128 stands for zero in the data rows.
Here are some points:
[ 65 165 106  86 122 139 165  94 154 166 123 123 215  90 145 175 135 120]
[109 139 115 122 123  57  66 168  59  80  98 117  96 135  77 106 113 114]
[183  54 169 220 149 142 242 116  56 212 170 138  56 141  84 110 114 122]
[140 118 145 147 127 112  75 166  83  73 120 196 164 112 146 148 141 117]
[191 110 152 167 169  57 223 109 178 201 150  82  61 139 119  80 131 165]
[119 129 125 131  56 132  93 146 125 109 117 141 123 166 119 112 122 135]
[ 81 165 104  89  56 145 118 139 134 129 127 132 157 122 143 141 139 122]
[ 66 155  89  83 125 143 136 129 156 142 124 125 155 115 134 154 143 156]
[170 145 136 162 140  96 167 120 179  60 140  92 109 132 120 138 127 170]
[143  97  55  52  56 157  92 154 136 112 112 118 131 144 128 127 116 100]
[ 60 158  95  74 124 146 127 139 140 140 127 130 153 124 139 155 140 126]
[118 139 134 121 136 137  55 136 134 121 124  52 134 140 130 134 133 128]
[ 75 158 106  92 118  57 122 127 139 131 127 128 155 112 151 146 140 124]
[150 129 126 137 136 144 104 135 141 119 123 131  96  54 151  96  93 134]
[128 128 130 134 130 135 107 153  56 117 121 129 101 154 128 109 107 160]
[173 130 154 161 161 122  57 138 107  90 105 141 149 114 138  53 127 123]
22 more points follow, each with its number after it:
[142 117 139 130 143 135 108 159 133 126 120 131  85 164 155  96  69 124] 0
[128 131 147 124 126 134 105 137 136 127 124 129 118 146 123 123 125 130] 1
[121 124 128 139 157 132 190  92  56 176 143 108 154 126 138 138 135 127] 2
[128 140 130 124 136 133 154  52 143 149 132 129 116 130 123 128 125 132] 3
[108 140  55 111 127 143  55 131 131 125 129 134 131 137 126 127 138 127] 4
[107 140 121 116 123 135 108 140 129 115 121 133 131 138 122 114 128 140] 5
[147 131 131 141 125 128 203 109 170  60 147 145 110 131 123 117  52 140] 6
[ 96 156 105  93 125 155 119 130 136 129 129 127 148 121 134 143 134 128] 7
[151 111 156 148 132 101  52 186  83  67 107 192 171 110 153  53 153 113] 8
[129 122 130 126 126 142  55 105 150 158 143 120 139 144 137 127 132 128] 9
[177 109 150 171 136 146 246  97 184 201 151 137  95 134 110 101 117 125] 10
[133 120 127 137 136 130 151 117 136 147 144 128  88 143 122 117 110 125] 11
[162 122 134 150 170 139 194 108  56 159 145 119 134 123 134 132 140 136] 12
[127 123 128 131 128 129 228  73 172 195 160 121 132 134 133 142 138 136] 13
[136 117 131 127 134 139 108 141 141 123 119  52 149 119  53 147 136 122] 14
[129 122 130 128 125 131 246  52 156 205 166 129 135 137 132 133 129 124] 15
[189 113 169 171 148 131 237 104 209 214 179 111  48 145  80  66  97 139] 16
[129 123 151 136  56 138 149 117  56 144 138 128 115 139 124 114 122 128] 17
[122  54 133 124 130 130 171 101 158  60 143 110 140 132 132 159 131 126] 18
[203 122 185 172 158 104   0 140  51  47  70 191 198 111 161 174 154 114] 19
[131 114 128 134 135 139  96  52 124  60 116 118 132 148 148 115 124 100] 20
[123 121 131 127  56 136 102 154 121 104 123 132 132 152 120 109 118 117] 21
Which three of these numbered points are nearest to each point below by angle, seen from the average point of the first points? Their numbers follow each, nearest first.
[ 79 155 114  83 121 146 135 129 137 135 136 136 152 113 135 152 143 126] > 7 5 13
[132 118 137 135 134 129 111 139 132 117 115 142  84 175 143  84  65 135] > 0 1 11
[ 79 164  55  84 129 144 128 132 137 139 132 131 154 110 139 157 137 128] > 7 4 5
[124 122 129 126 130 131 183 102 144  60 149 131 136 130 131 148 130 131] > 18 6 20
[131 126  55 128 141 139  47 164  65  74  94  80 119 171  97 124  52 106] > 4 0 21
[106 139 118 127 119 136 126 140 138 131 128 125 141 123 129 136 138 141] > 7 5 13
[112 131 137 114  56 141 108 139 129 119 133 132 150 119 137 147 135 125] > 21 17 7
[163 117 137 152 138 122 195 114 156 174 157 114  96 140 114 131 114 142] > 10 16 11
[140 122 152 145 139 139 108 137 130 116  53 168 102 165 143  98  85 129] > 0 1 8
[131 132 125 124 133 132 171 106 156 163 129 112 148 121 131 155 149 163] > 13 15 10
[113 126 121 120 129 131  53 154  80  92 108  97  93 137  53 107 127  91] > 14 4 5
[ 93 146 114 100 127 155 117 137 148 145 131 127 143 134 148 134 138  52] > 7 4 9
